In the data rows, the value 128 means zero.
Every row has a hidden score from 0 to 20. What is each row's score? 10 is about the middle. The score is a weighted sum of the row's numbers plus the product of two more (or one squared), each taken from its middle value.
[134 100 143 112 151 121 120  90 155 113  94 200 122 158 124 187 147 183  48 152 208 123 132  93  99 144 105 127 180 145  92  57]: 17
[133 106  96 151 134 131 134  74 155 117 127 122 115 127 141 158 135 102 115 154 130 133 102 145 139 107 149 126 118 131 147 127]: 13
[163  89 128 102 109 100 104  79 119 117  97 159 132 153 124 114 152 128 106 149 154 124 133 135 131 173 167 122 155 131 118  74]: 9
[152 162  97 153 160 125 121 133 138 106 202  87 149 127 132 159 120 138 129 128  91 128 133 145 121  85 131 152  84  80 135 139]: 5
[127 162 171  91 110 124 136 160  89 177 159 103 151  74  90 100 141 142 147  90 133 120 201 106 114 105 131 137 180 132  65 125]: 4
[142 134 155 117  98 128 164 140  78 176  85 101 121 133 161 105 138 128 171 112  72 186 104 164 104 180 126  86  91 132 190 159]: 7
[114 173 178  82  96 127 139 152  81 191 147 109 144  72  77 113 111 142 149  77 146 122 188 133 106 115 122 127 177 124  86 127]: 10
[133  94  86 139 125 158 141  98 166 112 145 109  94 130 136 168 133 106 104 165 138 120  85 149 128 132 158 130 104 125 131 142]: 8
[164 151 102 164 172 127 121 126 131  96 198  95 137 135 139 141 101 148 143 129  74 120 135 132 133  90 109 164  89  90 130 145]: 5
[122 120 122 166 146 140 131 103 172 110 116 166  89 113 151  92 131  89 157 124 127  92 107 104 141 107 168  89 135 159 148  97]: 15
[142  97 100 147 119 174 148 150 119 102 192 114 126 130 131 161 122 105 110 149 108 125  89 152 121 139 121 126 100 126 124 186]: 11
[161 113 134  91  63 136 115 129  96 118  88 145 149 144 135 119 121 138 104 153 123 141 138 140 128 194 142 144 145 114 127 123]: 12
[127 126 126 158 100 130 134 140 117 127 120 132 125 131 151 148 125 139 148 119 100 122 119 139 136 122 119 150 103 144 155 152]: 11
[117 119  92 150 132 126 143  94 176 114 137 125 102 138 120 148 124 100 126 156 113 124  99 145 124 118 161 115 110 137 149 124]: 16
[131 117 113 147 124 117 108  91 178 102 101 151 120 144 141 121 155 129 126 146 129 127 113 142 158 126 162 143 128 127 147  94]: 12
[158 163  92 154 159 127 123 125 130  87 168  79 126 124 134 142 112 135 122 149 108 128 122 134 127  85 128 135  93  98 139 153]: 8
[140 140 150 119 100 123 157 147  94 165  78 116 113 128 162 113 155 128 170 126  91 167 108 151 101 164 117  77 101 131 175 163]: 9
[140 103 111 149 116 171 141 153 126 107 188  87 122 115 139 145 115 111 113 149 122 120  88 153 114 156 127 141 116 125 121 189]: 8
[120 110  93 139 118 108 113  86 167 112 112 141 123 156 139 134 147 126 107 148 141 137 108 145 139 127 164 137 132 142 141  91]: 12
[156 141 108 166 155 126 123 137 129  93 180  96 126 115 134 151 119 133 126 142 102 134 125 148 122 111 127 143  81 109 141 152]: 4
[141 140 154 114  99 123 163 161  83 178  80  94 115 134 155 108 134 123 174 103  60 174 107 160  95 161 127  61  90 101 175 161]: 10
[143 136  98 152 166 102 129  79 165 107 158 109 111 139 142 156 150 100 112 139 128 139 126 121 135  83 150 126  93 137 144 114]: 8
[115 116 101 146 123 126 132  92 173 113 131 129 100 135 121 155 131  97 120 130 125 122  95 129 142 107 148 126 111 148 146 119]: 14
[128 115 117 143 102 140 125 135 125 120 162 120 100 122 143 153 120 124 137 129  96 116 107 131 143 122 116 146 109 128 131 172]: 11
[135 113 105 144 117 102 123  90 188 106 125 147 105 148 131 135 145 121 119 141 141 117 118 143 145 104 171 159 116 149 142 109]: 14
[114 152 197  89 101  89 135 160  83 224 157 104 119  56 116 113 122 148 161  50 134 114 188 145  99  96 113 103 192 143  73 119]: 8
[139 100  94 136 104 160 130 143 113 122 156 119 120 113 130 144 120 109 118 147 118 131  94 150 119 129 118 135 119  94 126 193]: 10
[144 104 126 116  84 134  87 137 118  98 104 152 153 150 137 100 123 148 108 128 132 174 118 157 137 180 139 156 127 117 146 122]: 12
[ 96  96 134 156 141 147 110 176 124 122 106 146 105 113 179  47 124 111 155  34 118 107 107 112 182 140 140  67 149 202 182 147]: 13
[108 106 129 164 167 166 119 123 174 122 116 174  89 132 147  57 142  73 180 109 137  57 102  96 150 104 192  75 150 189 140  78]: 13
[136 109 102 157 138 125 124  93 173 114 134 125 102 134 120 125 133  88 109 146 131 119  97 145 145 108 163 126 119 148 148 125]: 12
[139 128 123 154 124 119 120 122 127 121 141 122 110 128 131 168 116 137 133 145  98 127 116 146 139 114 130 147 116 124 130 166]: 10
[155  95  96 143 113 176 134 167 122 126 162 112 117 119 141 165 124 110  95 155 117 141  84 159 122 130 119 128 107 126 128 193]: 19
[138 129 111 155 116 137 122 133 119 131 158 127 110 132 135 142 121 123 133 133  84 135 117 129 145 141 131 157 101 120 140 164]: 5
[118 152 193  84  96 101 127 153 101 199 167 103 137  59 106 130 121 164 155  69 120  95 190 137 100 102 115 109 194 125  68 129]: 10
[130 109 116 146  95 125 100 135 130 108 116 130 135 146 115 124 120 155 125 132 103 138 120 151 170 151 130 173 102 113 141 141]: 8
[126 134 114 154 113 122 106 137 111 140 146 115 112 121 135 145 105 135 147 121 101 129 121 145 141 123 119 141  99 116 155 162]: 6
[120 141 140 138 127 108 130 128 103 166 112 100 113 130 158 115 123 126 151 123  77 144 110 153 126 151 112 125  91 145 160 164]: 7
[123 139 197 101 133  43 153 173 108 167 114 108 112  91  75 124  67 168 199 146 170  84 191 161 114 138  58 146 160 103  44 127]: 16
[116 149 178  69 115 112 111 153  75 206 160 103 143  68 122 127 100 129 174 101 146 112 194 115 116 130 126 125 199  65  70 134]: 8
[ 96 198 132  87 196 120 169 144 131 149  83 134 201 103  48 127 162 113  87 101 198 108 188  91 111 110  76 107 121 151  92  86]: 10
[125 126 139 158 122 179  99 171 118 146 119 168 102 123 171  57 115  94 189  84 114  53 106 108 152 145 140  92 141 169 142 134]: 18
[166  89 130  92  97 120 119  86 153 107  85 133 140 149 144 123 136 139 104 166 159 135 122 146 124 175 180 136 161 146 117  82]: 12
[127 127 118 152 133 142 107 156 130 113 129 132 109 121 161  87 107 114 178  90 108  88 117 119 151 112 128 134 118 140 139 140]: 11
[124 203 154  78 159 154 148 184  79 176  96 117 216  92  64  98 114 130 106 134 161 130 182 107  99 121  81  97 135 126  85 149]: 5
[141 106 139  96 141 112 133  79 159 111  70 162 143 163 135 155 146 155  63 163 175 115 134 125 107 156 126 129 172 125 108  70]: 13
[167 102 131  98  82 151 119 135 106 117 108 141 164 139 133 129 129 151 105 159 120 137 124 146 143 199 134 152 148  88 121 126]: 14
[138 120  96 155 145 104 142  85 169  98 128 124 106 142 139 125 122 108 136 141 127 125 112 130 157 111 154 134 131 148 151 107]: 14
[125 127  98 150 103 134 129 133 126 121 148 132 105 128 128 153 116 126 110 130 100 122 105 155 134 126 117 134 109 124 130 169]: 10
[150 161  95 155 195 119 126 119 147  86 203  76 135 132 137 146 125 135 116 139  87 129 137 145 107  81 123 144  79  73 135 139]: 3
[141 108 110 140 112 115 104  97 172 100 105 154 126 157 128 126 134  99 113 132 137 135 112 138 157 138 165 135 129 112 151  93]: 15
[132 152 147 132 114 110 146 144  94 141 103 119 109 133 148 107 139 136 152 125  82 152 115 156 126 156 116  92  93 123 162 156]: 9
[143 138 168  80  99 112 138 146  88 165 151 110 145  81 113 133 127 136 144  93 145 130 189 134  99 119 127 133 179 112  71 125]: 10
[162 101 130  90 106 107 137  99 136 131  80 135 141 129 134 133 152 127 103 141 152 117 151 132 109 157 166 122 173 138 104  76]: 12
[138 109  82 151 127 148 154  87 173 106 157 125 104 147 125 163 127  91 107 153 131 123  97 151 113 107 154 129 105 131 137 126]: 11
[138 111 105 157 130 125 115 136 116 123 149 128 115 143 135 146 116 126 134 134 101 124 112 135 139 116 120 140 103 135 129 169]: 6
[ 98 168 183  53 132  99 125 136  80 208 171 126 117  92  91 141  68 122 173 130 131 105 186 112 138  92 118 154 199  34  71 149]: 14
[145 105 131 141  96 131  95 140 129 108 122 137 128 133 135 111 112 139 123 128 109 137 108 150 151 154 141 148 117 109 133 141]: 11
[135 119 121 148 115 144  98 125 125 120 120 137 129 154 135 125 110 138 136 129 100 123 116 137 146 118 139 148 109  98 148 141]: 8
[143 195 143  80 143 177 160 176  63 169 114  99 204  97  61  99 113 127 128 115 163 124 187 123  95 113  90 101 137 107  79 140]: 5
[125 101  85 147 149 134 149  84 168 109 150 115  90 135 126 145 137  96 120 158 129 122 102 164 140 114 146 134 108 137 142 129]: 7
[138 127 111 161 117 133 132 139 116 124 157 123 111 125 141 153 134 121 133 125  94 119 114 139 132 130 114 151  89 120 146 170]: 7
[137  95  86 138 133 165 151 108 159  93 165  98 110 127 120 172 129  89  92 159 144 134  77 152 126 128 168 130 107 128 124 144]: 9
[133  93 100 141 120 142 141 107 177 117 146 120  92 138 126 149 134  96 107 149 142 129  93 161 118 127 138 125 108 136 130 144]: 9
[125 163 160 124 116 107 170  97 135 169  64 113 103 151 178  96 150  93 175 127  90 169  97 135  89 157 160  49  92 140 192 103]: 14
[ 27 103 168  97 142  81  82 127 192  99  89 167 127 183  96 171 232 196  86 191 224 128 116  18 119  48  75 154 220 132 154  36]: 11
[ 49 108 245  96 158 105 139  78 152 166  91 229 131 254 240  41  55 244 165 116 255 153  97  67   0  48  95  66 149 247 137  30]: 11
[119 192 135  85 183 139 157 136 113 161  91 117 172 110  82 113 116 106 101 142 177 139 174 101  88  98 133  87 141 117  72  92]: 6
[ 65 103 106 164 125 147  93 174 120 127  94 147 106  91 195  52 141 105 165  26 138 115 109  98 173 166 135  81 136 206 201 158]: 11
[ 87 171 196  37 150 101 126 127  56 203 187 153 108 111 113 138  71 116 198 131 136 104 181 102 153 113 113 136 208   0  67 149]: 15
[ 74  87 194 105 172 109 157  76 165 157  92 210 122 219 179 112 119 215 100 134 229 131 112  64  41  86  96  98 167 182 121  35]: 7
[145  83 129 126  66 143  75 139 123  97 114 154 140 171 130 106 113 172 116 138 123 162 111 147 155 179 144 150 123 112 146 124]: 7
[166 161 113 162 184 118 129 116 130  91 198  75 146 127 151 158 122 152 117 122  78 132 131 139 117  75 102 162  90  91 143 139]: 8
[146 112  95 150 120 125 124  74 163 111 118 143 115 157 141 133 135 122 100 159 127 151 117 128 136 125 166 136 123 144 155 102]: 10
[149 108 118 126 104 151  79 142 128 108 126 143 136 140 125 116 101 149 118 133 124 142 114 145 157 165 145 167 128 121 134 129]: 9
[139 119 108 150 112 129 133 143 120 115 158 121 122 123 133 141 115 120 133 142 103 124 106 145 149 127 115 146 107 120 131 187]: 11
[  0 110 201  92 116  55  53 206 165  94 131 108 152 180 105 153 255 228 123 198 183 133 124   0 152  30  32 190 223 119 178  72]: 7
[124 126  96 161 151  99 144  91 179 108 126 142 111 131 138 147 121 104 138 148 116 132 110 134 147 105 160 131 120 133 148 115]: 17
[136 111  96 142 117 116 132  86 168 114 131 141 117 157 139 130 123 120 105 138 135 144 114 127 157 127 168 134 121 142 140 106]: 11
[141  81  94 144 119 169 148 153 117  99 173  97 119 116 127 164 122 104 110 157 125 147  87 162 127 139 114 139  97 116 125 199]: 9
[164  91 133  86  94 113 148  84 131 105  71 156 141 157 137 134 133 140 113 166 151 137 126 115 133 182 163 137 160 129 124  80]: 16
[ 66 133 240 103  84  93 129 189 135 255 185  78 119  38 172 125  98 186 178   0  89 115 190 192  75  70 136  83 198 154  90 109]: 8
[120 133 118 154 113 122 137 137 113 137 140 114 112 123 153 122 121 124 126 130 106 114 123 151 142 126 123 135 110 113 166 160]: 9
[128 116 128 156 150 153 116 122 169 122 110 163  87 111 164  74 127  81 185 112 141  61 107  92 148 117 164  92 139 172 145  92]: 18
[144 115 118 136  86 123  84 137 114 102 108 144 133 135 125 121 130 153 119 123  97 139 123 152 151 148 145 169 128 115 141 137]: 14
[127 195 147  79 163 170 137 179  83 150 117 104 220 103  66  99 111 131 117 132 160 122 186 114  94 118  81  92 127 104  65 143]: 2
[132 140 107 167 120 128 115 127 118 120 145 119 104 131 136 155 112 134 135 114 100 124 125 138 152 117 122 141 107 127 146 162]: 10
[136 142 130 140 106 111 126 129 105 149 109 108  99 137 136 114 120 125 156 106  89 123 116 153 141 164 126 122  93 112 150 165]: 11
[ 82 103 173 112 146  89 108 109 165  95  99 187 133 156 122 183 194 200  57 161 218 116 127  55  97  99  97 139 197 133 109  42]: 11
[ 82 105 119 162 139 156 111 164 111 138 103 165 103  95 176  73 128  97 179  60 110 112 107 103 172 147 138  82 145 201 174 141]: 11
[ 97 110 150 108 146  71 111  90 171  99  92 196 140 166 114 209 180 202  39 178 208 134 126  53 102  96  92 130 191 144 111  44]: 15
[139 145  92 156 177 112 141  82 166 108 152 117 117 132 137 149 132 126 123 155 114 115 116 134 117  76 142 132 107 123 149 102]: 9
[133 133 140 139 110 121 145 143  95 148 108 121 114 120 138 127 116 132 147 126  78 132 111 150 139 147 121 127 108 126 168 168]: 10
[111 154 179  65 158 102 150  81 110 199 155 132 110  94 105 135 112 106 159 143 154  94 174 117 130  93 151 124 210  65  74  95]: 14
[128  85  84 140 117 164 168  99 161  82 159 111 100 133 121 154 150  93 110 162 145 128  81 157 124 136 162 121 103 130 127 144]: 8
[152 152  94 158 163 112 119 133 129  77 187  91 131 133 135 141 120 135 135 140  91 142 132 122 119  92 116 165  79  90 134 148]: 5
[128 123 111 155 106 138 142 123 108 135 127 119 118 137 136 153 120 126 138 113  94 116 116 143 161 118 125 146  97 126 137 157]: 11
[135 184 181  75 146 176 101 147 130 156 121 126 221  63  52 165 121 125  76 112 141 136 190 101 121 189  76  77 137 131  53 155]: 7
[108 201 147  84 188 135 124 216  80 154 103 117 206  81  30 112 146 120  71  84 174 108 194 114 123 146  58 130 118 147  99 132]: 11
[132 142 144 130 117 109 170 104 135 154  73 119 114 144 168 123 157 104 170 129 114 172 102 140 110 131 152  68  93 135 181 106]: 12
[153 157 106 155 165 106 114 139 131  97 191  80 142 133 138 138 114 153 122 122  89 133 133 136 117  90 130 149  82  83 138 149]: 7
[137 123 129 144  95 136  79 142 122 108 103 120 122 148 145 103 119 149 114 134 117 146 117 159 161 157 138 177 121 108 134 144]: 6
[170 104 136 107  79 146  81 131 115 107 113 149 142 152 139  98 119 154 119 124 129 146 121 154 144 184 157 136 135 111 130 125]: 11
[160  95 129 110  74 153  69 138 127 106 122 159 140 156 125 104 133 149 104 117 117 151 109 162 149 165 146 164 124 107 141 126]: 11
[175 104 121 125  76 145  69 131 119 115 109 137 151 144 140 107 131 155 122 136 106 160 122 150 142 167 148 154 118 111 151 138]: 8
[106 122 130 160 133 172 114 170 125 134 128 161 102 105 168  49 115  89 201  72 120  79 115  96 176 132 140 107 145 170 153 139]: 16
[132 108  97 158 125 147 132  99 171 114 156 121 109 133 131 157 118  84 107 160 134 130  87 144 139 118 149 143 114 127 132 126]: 13
[127 135 118 150  96 132 116 136 127 128 115 148 106 130 138 133 100 113 139 120 100 132 113 150 155 125 128 152 103 119 140 142]: 11
[135 123 116 149 130 124 106 133 129 117 129 122 134 143 139 128 104 145 129 119 107 144 127 154 145 136 132 137 112 122 139 157]: 8
[152 149 100 162 148 133 110 127 134 110 169  95 123 146 132 145 119 137 127 123  96 120 124 141 132  99 120 156 100 114 151 155]: 7
[140 108 106 143 112 111 118  92 172 100 106 147 118 152 137 128 144 122 118 145 152 113 115 136 128 131 159 150 128 153 150  99]: 12
[121 123 129 164 128 151 120 157 119 128 139 138 115  99 152  69 113 122 181 111 109  77 113  99 147 130 130 121 121 134 122 147]: 8
[110 112 118 174 154 143 132 120 172 143 109 167  85 124 161  62 138  69 183 103 128  61 101  89 149 101 182  90 147 197 152  83]: 14
[119 149 143 131  93 111 156 144  95 155 103 109  98 132 146 122 140 119 161 119  84 157 113 155 108 174 128  96  92 127 165 162]: 12
[143 142 171 109 100 109 174 146  75 177  79  99 115 135 170 109 138 124 196 103  74 175 102 158  89 176 110  70  98 121 177 153]: 11
[124 130 122 162 115 151 115 151 120 114 128 117 109 107 151 108 126 126 150 109 105 105 114 110 160 122 149 133 120 133 135 147]: 9
[152 105 107 151 116 153 124 155 125 111 171 111 122 135 121 153 103 128 108 137 123 128 105 160 132 132 107 133  97 116 133 182]: 12
[127 195 149  83 161 144 158 167  88 173 102  97 209  90  60 112 130 123 105 123 146 134 186  89 104 131  78  89 134 116  69 139]: 2
[  1 108 175  92 134  56  87 145 212  97 103 140 132 177  95 201 233 192  86 215 205 117 111  11 131  43  67 159 215 131 153  27]: 11
[120 129 108 161 146  98 137  96 166 121 105 131  87 136 128 130 135 120 113 139 132 103 110 145 136 105 139 134 102 147 150 118]: 12
[163 147 110 158 155 122 122 123 128  90 178  91 122 135 138 151 118 129 131 125 101 141 135 125 107  95 133 151  90 101 147 141]: 6
[135 123  98 152 140 131 132  92 159  93 147 112 104 138 131 155 130  99 108 156 125 118  90 151 134 123 153 138 113 150 131 124]: 11
[127 140 122 142  96 123 145 139  95 151 127 113 123 129 153 120 135 104 149 108  86 156 117 149 134 135 125 105  98 129 162 155]: 8
[131 126 100 147 118 151 125 134 117 131 149 108  89 128 141 144 106 117 123 138  98 117 110 152 137 121 119 150 104 123 150 166]: 8
[ 87 184 123  91 199 139 166 148 138 152  94 122 197 108  47 124 148  88 100 127 193 121 184 103 117 107  76  95 126 152  87  82]: 2
[144  90  97 141 116 170 135 155 117 111 185 113 108 117 126 151 112 115  96 165 119 139  86 161 126 139 118 136 105 118 130 183]: 8
[139 122 112 160 144 105 138  83 155 112 123 131  99 130 120 145 130 124 141 139 128 123 111 121 146 104 154 153 119 151 155 109]: 12
[128 116  93 148 145 130 162 106 156 110 145 132  93 123 119 159 135  92 102 159 133 133  84 147 128 101 135 137 113 132 122 135]: 13
[149  89  98 141 123 174 126 151 118 124 187 117 100 124 128 156 109  97 113 148 115 141  90 155 101 143 126 148 107 112 122 191]: 6
[100 203 137  97 186 142 126 214 108 150  98 140 208  83  30 112 152 130  63  80 166  92 197 111 141 157  27 129 122 168 107 134]: 6
[123 144 136 134 118 127 153 137 102 144 106 110 122 136 163 112 130 142 167 113  89 143 111 147 137 144 122 117 103 119 160 159]: 8
[138  87 100 148 123 141 148 102 167  99 159 121 108 130 121 149 151  90 100 163 149 152  91 149 124 109 151 136  99 128 135 131]: 8
[101 185 166  82 132 156 151 168  91 173 133  88 169  80  85 106 122 140 122 120 152 139 192 119  85 117 102 107 163 108  76 143]: 1
[133 126 118 165 131 137 130 152 123 114 119 146 113 117 138 119 116 113 157 127  84 109 116 136 132 118 127 123 114 128 143 159]: 12
[127 131 114 159 130 127 139 139 133 113 162 116 109 125 135 140 104 124 135 134  93 124 114 134 148 107 112 157 105 118 159 164]: 11
[130 187 158  74 168 146 134 105 163 146 102 117 221  47  54 170 136  95  64 124 170 131 181 102  86 150 112  63 148 149  48 106]: 14
[142  93 131 106  78 136  93 141 127 111 102 143 153 145 137 100 134 156 103 138 129 160 123 158 151 176 141 153 137 111 144 127]: 8
[129 136 118 157 131 126 130 139 111  96 154 127 113 130 125 116 116 127 133 136  98 121 113 134 150 141 115 146 106 117 136 168]: 10
[153  44 106  92 139 160  98  84  84 131 101 192 158 162 142 135 160  79 108  70  91 178 186 135 102 175 163 176 178  87 114 147]: 3
[126 116 118 159 127 148 125 129 113 115 157 121 109 121 140 148 100 117 115 131 106 123 107 154 138 133 121 133  93 120 141 165]: 7
[126 118 101 163 131 142 126 127 126 123 143 124 114 112 141 146  99 130 118 114 105 125 121 130 151 127 111 149 112 123 145 172]: 9
[130 132 103 159 118 116 123 128 122 114 141 122 109 128 126 142 120 126 132 133  91 126 119 147 150 117 113 150 106 119 149 157]: 8
[156  56 105  77 122 156  95 100  83 116 106 173 140 156 134 132 143  96 100  99 107 178 173 124  91 192 165 171 163  82 119 136]: 5
[131 127 123 152 133 163  93 151 124 137 127 135 106 116 147  91 124 115 168 109 106  85 112 118 156 127 120 124 122 148 145 148]: 10
[147  66  98  88 133 134 127  60 133 111  67 166 152 156 131 134 162  95 100 126 140 145 164 124 103 174 187 133 162 128 110  84]: 6
[157 145  97 152 150 144 128 126 125 102 157 114 111 122 129 148 112 135 135 127  91 131 123 139 138  90 117 153 104 109 142 150]: 10
[135  85 108 139 112 153 133 148 113 127 159 117 104 107 126 149 116 118 112 138  97 136 101 157 126 141 133 131 104 116 125 176]: 5
[112 144 173  71 138 109 143  97 139 190 153 121 123  77  87 127 116 122 144  95 182 111 190 128 112  91 142 104 198 110  68  80]: 11
[117 114  97 161 141 127 133  89 165 101 137 123  99 131 136 157 137 104 115 152 121 135 109 123 140 113 138 153  97 141 137 127]: 5
[128 104 101 137 151 153 155  95 163 107 160 112  89 141 128 160 133  97 109 147 119 122  88 149 118 120 150 126 107 149 137 131]: 8
[125 140 138 128 113  97 151  90 140 159  85 111  84 150 167 119 163 111 165 143 108 161 102 148  94 152 147  71  97 132 174 116]: 10
[143 162  87 164 193 101 120  81 187  72 203  67 128 142 131 134 144 106 128 146 108 136 120 121 115  70 164 156  89 107 144  92]: 14
[149 156 111 163 137 121 134 132 128 102 179  97 139 136 120 129 115 128 136 122  80 137 127 148 138  83 113 145  87 109 144 139]: 7
[103 192 141  93 192 126 130 204  99 161  90 141 210  74  30 114 160 131  66  85 165  91 193  85 132 159  32 133 105 147 108 132]: 11
[121 130 103 160 149 104 143  86 168 121 118 127  91 127 150 136 136 120 135 127 116 116 108 137 138 103 159 125 108 118 158 107]: 12
[140 150 129 140 108 112 143 136  94 141 118 109 130 130 128 131 133 132 157 121  95 147 114 153 123 168 121 109  99 132 168 160]: 11
[123 186 169  77 150 162 118 163  98 160 114 102 224  62  55 133 115 107  91 114 147 144 181 118  90 147  92  81 132 120  53 153]: 10
[118 154 131 130 104  99 164  98 133 139  71 123  95 141 156 104 153 110 147 141 109 145 100 150 114 146 145  83  92 143 173 109]: 15
[119 190 149  91 158 144 145 187  84 176 129 107 195  90  85 104 119 124 137 112 149 122 182 108 107 122 100  95 146 112  61 134]: 4
[109 110 130 170 148 168  97 166 135 133 122 166  90 104 167  50 139 111 187  69 115  91 109 108 170 149 144 101 137 168 147 142]: 9
[160 100 136  88  66 138  97 127  93 126  97 128 158 137 151 125 134 144  99 145 108 121 139 136 131 199 148 143 171 137 108 123]: 12
[118 169 185  63 118 104 130 144  75 176 179 112 122  77 101 128  99 114 174 116 135 105 186 124 128 117 115 136 192  67  56 137]: 12
[150  83 149  96  83 142 101 140  90 105 102 138 148 146 144 118 121 157 117 149 137 148 132 158 128 188 146 165 150  95 130 128]: 7
[142  97 107 148 109 168 141 149 110 121 163 110 113 134 137 149 129 116 112 155 109 139  92 148 120 153 120 136 106 131 141 183]: 9
[118 132 105 160 116 130 114 123 114 110 148 137 106 115 132 131 121 127 156 117  97 120 119 132 165 131 119 146 106 134 141 154]: 8
[143  89  95 145 126 166 143  95 176 116 165 124 109 130 132 147 143  92 117 180 134 126  85 150 132 113 165 140 109 153 125 143]: 11
[114 149 180  93 101 103 153 150  84 198 151 102 124  64  93  98 112 151 165 103 146 108 189 128 124 118 121 136 171 105  48 129]: 4
[131 136 113 155 141 132 121 131 113 123 128 128 105 133 140 127 122 137 147 119  87 108 123 141 138 117 112 136  96 132 146 161]: 5
[126 138 110 145 134 110 162 103 162 143 112 134  97 134 138 124 137 111 156 130 112 134 114 143 137 133 152 108 113 138 152 111]: 13
[144 118  96 151 100 124 116 140 113 113 141 122 119 126 121 138 125 119 133 108 107 122 120 130 140 138 132 147 109 113 154 160]: 10
[157  93 138  90 110  99 149  79 140 100  61 138 147 156 140 132 146 137  83 139 150 133 137 133 111 166 165 138 178 131 116  84]: 14
